In the data rows, 500 means zero.
Here are some rows, each followed by its group. Groups can overlap.
[397 734 488 384 455 578 445 419 407 441 422 497 441 513 477 598 465 482 430 530 674 493 501 465 469 404 502 404 457
 501 522 495] 1
[372 619 472 450 864 425 439 372 867 442 803 503 686 471 419 414 379 432 413 398 927 465 444 486 980 405 388 628 453
 527 814 489] 2
[373 444 480 715 449 537 445 399 425 440 495 494 498 483 541 726 871 442 454 605 461 459 389 437 397 683 736 368 459
 482 595 619] 3
[441 578 499 455 455 536 427 454 453 450 398 495 498 473 515 644 422 442 434 554 656 455 551 461 370 461 471 453 453
 504 573 426] 1
[470 498 490 473 453 437 437 445 507 434 388 493 540 463 510 654 564 443 441 453 526 465 476 457 538 509 527 389 447
 516 518 423] 3
[528 414 486 573 967 427 797 502 417 442 442 496 724 487 342 406 441 419 426 413 429 539 662 472 542 552 404 749 454
 501 338 502] 2
[530 407 477 441 524 431 579 493 413 451 486 493 574 473 392 427 441 510 424 442 418 456 604 572 622 554 409 519 451
 511 360 511] 4
[387 633 492 447 447 500 453 384 523 432 467 495 573 452 489 504 409 423 434 523 620 454 496 425 400 481 460 434 464
 507 472 430] 1
[387 486 481 511 461 433 482 556 414 439 538 498 512 428 545 535 692 476 499 714 441 517 406 399 476 704 751 418 455
 520 410 572] 5
[411 393 501 791 717 859 889 397 409 450 465 502 358 468 432 415 589 474 438 648 447 627 518 461 458 423 414 679 458
 518 694 466] 2
[411 638 490 461 454 572 440 368 555 441 464 497 458 521 558 655 398 410 424 550 673 453 519 465 395 457 485 382 455
 494 557 477] 1
[719 555 474 406 458 430 525 518 649 667 467 497 396 463 416 498 443 446 656 401 417 465 685 511 416 412 423 508 602
 478 500 481] 2
[689 512 484 453 456 439 684 416 418 434 468 495 392 727 536 596 442 699 419 391 380 460 584 495 461 390 400 431 733
 517 728 488] 6
[381 476 490 407 478 539 449 390 693 426 568 588 391 467 813 427 585 589 724 773 816 895 324 430 398 379 772 406 449
 495 717 454] 6
[671 431 476 385 452 430 524 579 650 438 491 502 684 473 612 393 466 608 450 645 399 467 725 844 742 618 414 561 554
 465 397 474] 3
[369 414 494 968 452 709 515 400 416 762 533 497 406 455 396 426 537 442 823 399 385 463 330 471 405 429 469 783 449
 505 388 458] 4
[432 597 527 398 459 448 400 439 408 429 487 493 521 485 482 444 372 602 453 484 648 467 521 458 564 510 433 394 456
 493 553 478] 1
[533 394 478 411 450 437 443 598 412 447 475 497 412 667 702 589 450 786 427 578 565 455 506 633 486 564 516 423 509
 471 482 457] 5
[542 434 478 415 453 519 452 496 414 460 436 495 436 612 592 529 378 510 452 557 418 459 497 560 432 507 547 394 523
 499 443 466] 5
[375 420 494 641 450 581 461 390 501 439 484 496 445 463 598 520 609 424 434 651 597 463 449 422 455 452 543 417 459
 523 489 421] 1
[661 571 492 499 456 552 436 515 436 662 381 499 533 461 337 417 396 380 405 402 431 455 551 451 458 413 420 574 611
 501 474 501] 4
[558 413 491 406 448 432 469 528 438 465 569 496 371 528 725 545 458 864 421 555 473 452 537 652 446 423 417 400 481
 497 546 453] 5
[577 504 464 507 441 584 529 590 413 518 434 497 390 681 429 414 375 406 579 387 403 450 383 461 433 422 475 624 680
 516 623 523] 7
[592 437 481 388 457 437 592 593 403 442 439 494 489 532 488 470 424 659 424 514 434 451 615 661 409 542 406 504 505
 461 322 450] 4
[371 555 492 412 458 621 452 399 618 568 488 501 372 510 573 394 445 452 615 560 618 534 330 431 513 456 566 404 442
 484 569 454] 6
[394 419 471 659 463 641 497 687 603 642 563 495 373 465 688 403 476 438 873 426 371 464 339 447 460 429 428 900 451
 490 593 532] 2
[661 547 502 406 451 434 453 656 699 514 446 499 648 465 455 396 410 549 430 404 411 458 687 700 480 435 411 450 459
 509 370 468] 5
[675 470 481 533 450 436 446 660 460 426 465 498 829 460 446 509 430 432 422 413 414 454 641 594 680 790 414 464 544
 498 374 460] 3
[944 413 496 738 460 432 999 396 421 576 382 498 507 454 337 694 473 671 441 388 411 469 999 725 401 452 410 471 577
 489 386 531] 2
[568 427 488 569 532 433 445 672 464 443 629 502 747 496 648 406 506 502 421 725 438 454 587 753 979 885 416 628 559
 501 388 511] 3
[372 622 481 719 449 707 465 377 424 436 444 497 394 497 466 518 692 452 548 427 478 460 332 430 441 415 753 402 456
 476 653 527] 3
[414 399 485 444 447 615 641 403 412 441 404 498 384 609 711 500 509 562 705 551 540 678 343 457 471 433 644 478 491
 521 790 540] 6
[554 429 496 408 542 436 874 446 408 446 431 496 384 845 569 556 485 702 568 520 381 737 470 506 465 420 605 449 688
 641 546 488] 6
[373 452 482 383 560 430 479 393 806 438 646 500 383 471 784 543 657 665 859 891 791 999 365 447 417 426 741 416 456
 494 413 704] 6
[395 425 483 454 452 457 625 389 406 445 486 501 376 549 554 565 579 723 422 620 514 622 458 452 395 466 606 401 458
 477 595 470] 6
[383 996 589 678 452 662 430 419 413 461 353 494 475 627 324 764 884 406 623 394 460 451 329 494 424 652 965 391 457
 490 522 798] 3
[432 649 485 469 453 517 422 420 520 430 499 500 570 506 489 636 443 427 422 505 627 459 528 458 443 512 487 468 452
 482 491 577] 1
[406 485 479 529 456 621 452 416 415 444 449 498 454 488 542 418 436 432 425 552 558 455 449 507 479 434 503 425 454
 458 545 447] 1
[376 650 488 408 582 432 450 423 594 440 721 501 445 461 359 407 502 462 589 401 593 522 453 438 454 416 464 562 456
 485 550 509] 6
[636 425 468 551 456 432 429 711 462 438 636 496 670 427 603 402 452 547 417 456 419 455 602 685 905 666 404 709 628
 497 558 474] 3
[375 440 498 513 862 434 459 422 416 453 536 496 468 466 389 448 885 428 559 562 519 517 351 429 475 547 770 542 453
 515 542 548] 5
[377 620 501 441 544 433 435 423 604 454 597 494 555 470 395 644 484 515 521 530 657 736 536 461 491 532 568 446 458
 487 338 494] 6
[369 467 497 734 458 542 435 417 408 444 497 496 499 442 655 761 798 448 429 766 489 461 413 429 435 716 755 401 453
 507 508 624] 3
[529 452 491 563 457 629 435 451 413 444 502 495 392 502 650 422 440 582 421 388 410 463 453 472 487 432 406 519 518
 489 747 522] 6
[666 414 492 430 449 435 432 650 505 514 471 495 579 474 387 413 432 434 439 398 458 460 616 523 457 442 412 449 571
 495 399 532] 4
[377 455 479 391 673 454 534 402 798 437 666 497 344 473 742 407 535 825 783 989 739 999 328 475 471 436 736 493 460
 522 355 459] 6
[421 511 502 526 455 580 438 431 408 440 393 495 456 459 523 489 461 460 430 531 539 457 493 464 431 423 444 413 452
 498 572 436] 1
[375 811 466 408 453 448 439 414 738 684 652 500 395 495 539 520 520 455 809 599 873 868 337 462 432 427 675 405 462
 500 523 483] 6
[563 416 511 412 562 434 462 456 506 438 448 495 597 474 413 413 432 445 427 393 424 463 598 484 591 503 411 564 498
 500 441 382] 4
[496 443 628 486 478 428 467 586 412 446 546 498 812 466 393 603 664 418 418 396 405 459 488 476 790 915 575 446 518
 474 523 501] 3
[555 442 601 651 456 432 465 605 407 427 507 496 798 499 374 521 640 429 420 398 404 457 555 462 808 815 418 539 479
 531 455 455] 3
[392 410 487 410 522 432 707 417 612 442 475 496 399 432 730 540 447 727 690 769 663 999 475 463 443 425 620 396 452
 489 514 516] 6
[386 472 482 587 451 524 437 380 512 447 628 497 339 466 683 487 473 607 495 584 545 459 455 471 478 387 461 458 447
 486 647 409] 1
[420 503 454 448 450 483 444 420 444 445 510 499 366 486 560 438 464 486 595 411 491 455 428 460 388 440 462 471 461
 512 613 422] 6
[567 432 495 538 449 745 456 431 416 442 401 489 383 654 704 552 410 504 452 490 412 466 427 435 438 446 528 408 566
 521 605 422] 6
[533 573 463 427 457 619 722 420 414 445 444 497 370 846 635 640 465 614 546 433 557 644 408 468 472 432 595 387 660
 510 722 465] 6
[559 590 518 525 450 433 445 603 474 863 445 497 376 447 419 566 394 425 761 383 406 461 505 457 434 436 423 464 449
 522 379 572] 7
[365 570 488 694 450 658 461 444 414 426 447 496 382 532 489 643 780 433 496 586 474 452 328 492 466 588 841 418 458
 501 558 642] 3
[741 692 480 645 450 501 999 400 425 999 492 498 471 459 322 404 438 472 529 388 382 854 912 527 350 439 412 425 456
 484 392 478] 2
[534 388 493 668 455 437 574 398 415 436 466 505 548 472 397 419 428 422 440 413 418 460 596 493 525 412 399 657 450
 488 391 440] 4
[600 539 541 425 455 437 444 409 408 435 497 499 492 663 417 418 429 466 424 402 415 460 537 492 461 430 430 402 642
 477 553 530] 6
[515 713 496 405 474 555 465 472 495 829 453 503 440 486 310 419 417 447 544 399 437 465 481 475 457 421 438 530 456
 492 313 507] 7
[616 545 505 426 454 430 581 402 495 621 435 494 381 487 491 630 430 436 586 401 404 463 617 483 419 421 412 428 451
 474 520 495] 7
[525 451 481 439 487 429 611 399 414 436 378 493 536 473 490 523 464 525 412 607 429 508 618 538 495 617 450 387 452
 503 392 547] 4
[487 417 503 462 447 435 457 711 771 515 585 499 460 477 603 423 408 443 596 456 420 465 509 532 503 424 414 727 452
 487 421 433] 7
[375 655 500 661 456 682 441 400 414 446 541 497 375 469 525 476 850 413 603 511 606 457 327 434 454 418 772 419 450
 488 622 546] 3
[385 438 476 459 573 505 445 377 512 434 617 655 500 436 661 425 621 429 414 422 664 462 333 463 958 401 406 725 527
 481 999 487] 2
[380 427 485 780 460 696 440 422 529 449 529 500 387 474 648 428 666 410 505 719 474 451 449 448 408 411 521 528 462
 512 533 551] 1
[856 386 488 388 708 431 754 586 756 521 511 493 569 471 334 699 459 440 645 398 404 537 911 562 439 422 414 639 635
 491 388 413] 2
[501 479 478 449 499 462 435 456 410 445 435 494 702 487 357 515 569 445 430 487 365 455 493 441 453 684 582 380 457
 479 337 468] 3
[596 442 508 408 729 436 484 527 414 457 589 497 504 617 431 713 565 480 423 395 493 466 579 502 525 656 492 504 702
 502 596 474] 5
[382 868 493 497 462 585 441 509 408 722 406 493 383 567 525 819 569 410 765 404 496 460 339 458 478 444 755 434 456
 469 543 854] 3
[614 756 483 400 447 498 440 394 417 604 457 499 486 542 388 698 453 413 437 390 459 452 514 479 481 426 481 404 527
 502 528 513] 3
[710 434 488 580 462 424 440 686 411 445 561 499 672 450 598 617 481 466 422 529 438 451 646 724 804 837 411 585 735
 534 497 469] 3
[436 437 481 802 454 607 537 406 418 457 529 492 439 475 381 401 424 435 514 397 416 447 448 452 439 483 418 718 457
 480 438 560] 4
[378 461 469 521 450 555 433 411 456 455 501 494 459 482 582 401 432 582 436 592 588 461 460 477 503 419 463 419 451
 484 552 439] 1
[571 429 472 594 456 430 437 653 421 455 489 501 704 465 532 602 643 413 428 456 438 463 496 523 749 834 548 454 591
 527 581 480] 3
[628 411 473 424 457 431 446 672 511 433 507 497 760 450 337 463 442 439 440 380 378 451 628 572 637 698 419 511 514
 488 351 403] 3
[705 406 489 434 491 431 568 500 443 449 448 496 622 478 391 409 424 397 434 383 431 462 705 621 575 496 413 516 652
 514 403 468] 4
[501 401 493 574 452 587 465 506 567 644 335 492 380 447 629 496 427 561 590 565 454 451 541 486 471 401 420 457 457
 486 363 457] 7
[574 441 486 460 453 432 451 418 428 459 433 490 572 440 389 412 458 447 417 392 431 450 558 434 515 424 398 546 493
 490 460 421] 4
[373 605 498 436 451 542 438 415 497 449 428 498 465 502 570 548 461 453 454 595 631 471 480 454 432 421 536 426 445
 479 529 554] 1
[628 615 481 395 451 501 428 622 451 697 392 498 511 443 365 416 405 443 482 392 424 461 541 456 450 431 414 440 513
 497 365 489] 4
[432 413 485 443 449 427 541 450 529 444 569 500 396 460 611 416 374 774 575 525 402 506 513 521 353 419 408 550 445
 501 473 428] 7
[464 464 492 603 455 428 589 463 415 446 486 503 390 489 403 420 507 376 556 427 411 465 481 462 449 403 484 579 459
 500 396 544] 4
[403 415 512 414 460 432 455 628 417 458 667 500 418 589 650 640 662 630 525 552 429 456 380 464 449 673 694 407 456
 487 475 740] 5
[408 574 503 578 452 603 442 461 455 447 398 495 458 460 528 642 480 416 436 535 562 464 503 430 447 430 485 408 454
 468 546 439] 1
[676 663 485 409 448 432 444 429 414 442 432 499 581 507 353 475 457 475 435 385 399 459 642 494 410 408 419 420 592
 532 601 522] 6
[428 486 500 409 458 433 435 495 414 440 543 497 546 489 636 701 587 611 447 671 607 466 456 561 489 736 693 411 452
 520 481 455] 5
[409 404 497 500 457 466 432 435 465 422 554 502 452 486 579 490 436 604 445 575 453 463 495 442 444 472 477 447 458
 463 449 441] 1
Which 3 groups are nearest to each row below, nearest first, going by the distance to the centre of the group?
[387 495 487 599 453 638 437 403 600 446 533 493 495 484 595 500 526 398 442 673 626 456 433 448 500 403 545 413 455
 499 497 508] >> 1 6 5
[515 654 493 584 454 434 446 378 411 453 395 498 451 512 389 661 557 436 411 394 446 454 497 449 426 447 453 386 492
 494 713 468] >> 1 3 4
[372 457 635 530 676 430 479 501 409 437 688 499 616 484 435 467 849 418 445 496 510 456 335 484 763 787 725 563 456
 470 567 467] >> 3 5 1
Which 3 other groups have their centres nearest to the centre of group 6, nearest first?
1 5 7
Group 7 spreads out most along one direction. Which 3 other groups' directions of most spread are closest to that one, closest first?
1 3 2
Group 3 spreads out most along one direction. Which 3 other groups' directions of most spread are closest to that one, closest first?
5 4 7
Group 5 spreads out most along one direction. Which 3 other groups' directions of most spread are closest to that one, closest first?
3 4 6
Which 4 groups are nearest to each row below, nearest first, going by the distance to the group's nearest row?
[377 422 490 446 999 438 458 634 790 451 999 500 432 453 745 411 840 436 564 583 840 468 334 449 847 459 712 805 455
 489 930 463] >> 2 5 6 1
[450 750 495 444 445 516 440 414 401 449 399 494 578 451 415 662 421 444 404 467 588 462 558 469 411 528 450 422 460
 494 517 521] >> 1 3 6 4
[398 700 681 675 452 537 438 412 409 450 507 500 527 456 332 398 485 399 425 399 436 462 431 454 525 486 434 455 454
 490 628 484] >> 1 4 6 3
Group 2 spreads out most along one direction. Which 3 other groups' directions of most spread are closest to that one, closest first?
7 5 6
Which 3 groups are nearest to each row below, nearest first, going by the average distance to the group's rows?
[579 559 525 434 569 426 434 562 621 441 623 499 851 506 324 522 429 409 445 399 514 452 612 462 704 599 406 522 521
 489 530 578] >> 4 1 3
[706 397 496 427 455 438 427 704 555 439 440 510 635 452 578 596 490 439 452 508 387 465 678 717 463 619 396 411 633
 481 357 459] >> 4 5 7
[555 436 491 612 661 426 952 482 418 501 423 493 376 475 347 392 402 648 643 407 415 562 606 539 510 406 409 854 488
 498 347 465] >> 4 7 2
[528 409 477 448 447 572 658 611 409 454 463 492 380 761 800 555 561 757 565 711 386 474 387 587 401 455 697 407 607
 610 497 679] >> 5 1 6
Group 4 spreads out most along one direction. Which 3 other groups' directions of most spread are closest to that one, closest first?
1 3 5
Which 3 other groups have their centres nearest to the centre of group 5, nearest first?
3 1 6
Which 3 other groups have their centres nearest to the centre of group 4, nearest first?
7 2 1
Which 3 other groups have their centres nearest to the centre of group 2, nearest first?
4 7 6
Which 3 groups are nearest to each row below, nearest first, going by the distance to the group's nearest row?
[380 641 646 396 455 586 441 432 415 440 545 499 412 464 539 405 462 702 437 521 596 457 420 483 451 420 506 433 453
 481 508 505] >> 1 6 7
[747 417 485 394 462 433 787 394 679 535 557 504 376 477 575 999 456 846 751 379 581 749 864 531 468 429 413 449 453
 463 591 469] >> 7 2 6
[471 461 478 845 454 602 630 403 412 443 345 498 420 471 351 405 454 446 433 393 439 466 491 440 453 412 424 720 451
 484 488 566] >> 4 1 7
[380 484 482 408 654 437 461 391 655 449 564 495 379 459 595 411 590 582 633 726 703 900 354 432 454 403 657 445 454
 508 557 456] >> 6 1 5
[383 421 496 433 999 433 452 419 799 443 999 496 510 499 636 412 999 409 596 706 868 526 337 462 962 466 843 913 457
 507 903 495] >> 2 5 6
[399 442 490 423 457 432 442 529 621 436 647 499 661 467 456 430 454 426 439 491 543 451 501 454 486 579 481 421 458
 471 401 461] >> 1 4 3
[626 437 496 598 448 565 431 485 406 647 411 497 533 426 329 405 427 413 428 401 411 456 546 446 498 427 416 624 528
 512 410 532] >> 4 7 6
[682 431 485 403 455 431 429 616 488 548 371 499 499 482 445 424 398 428 417 391 367 455 599 531 456 406 408 457 602
 481 385 522] >> 4 5 6
[526 410 480 522 452 519 646 483 460 540 411 503 442 466 462 406 397 428 480 485 413 461 558 534 409 440 409 554 452
 510 364 478] >> 4 7 5
[370 999 490 434 458 430 440 470 421 491 463 497 466 609 358 939 779 440 649 400 634 463 333 434 429 572 877 397 451
 499 543 873] >> 3 1 5
[578 429 492 435 603 435 607 403 466 447 393 497 614 453 476 524 448 485 436 601 513 570 649 613 604 624 399 432 520
 494 494 477] >> 4 3 5
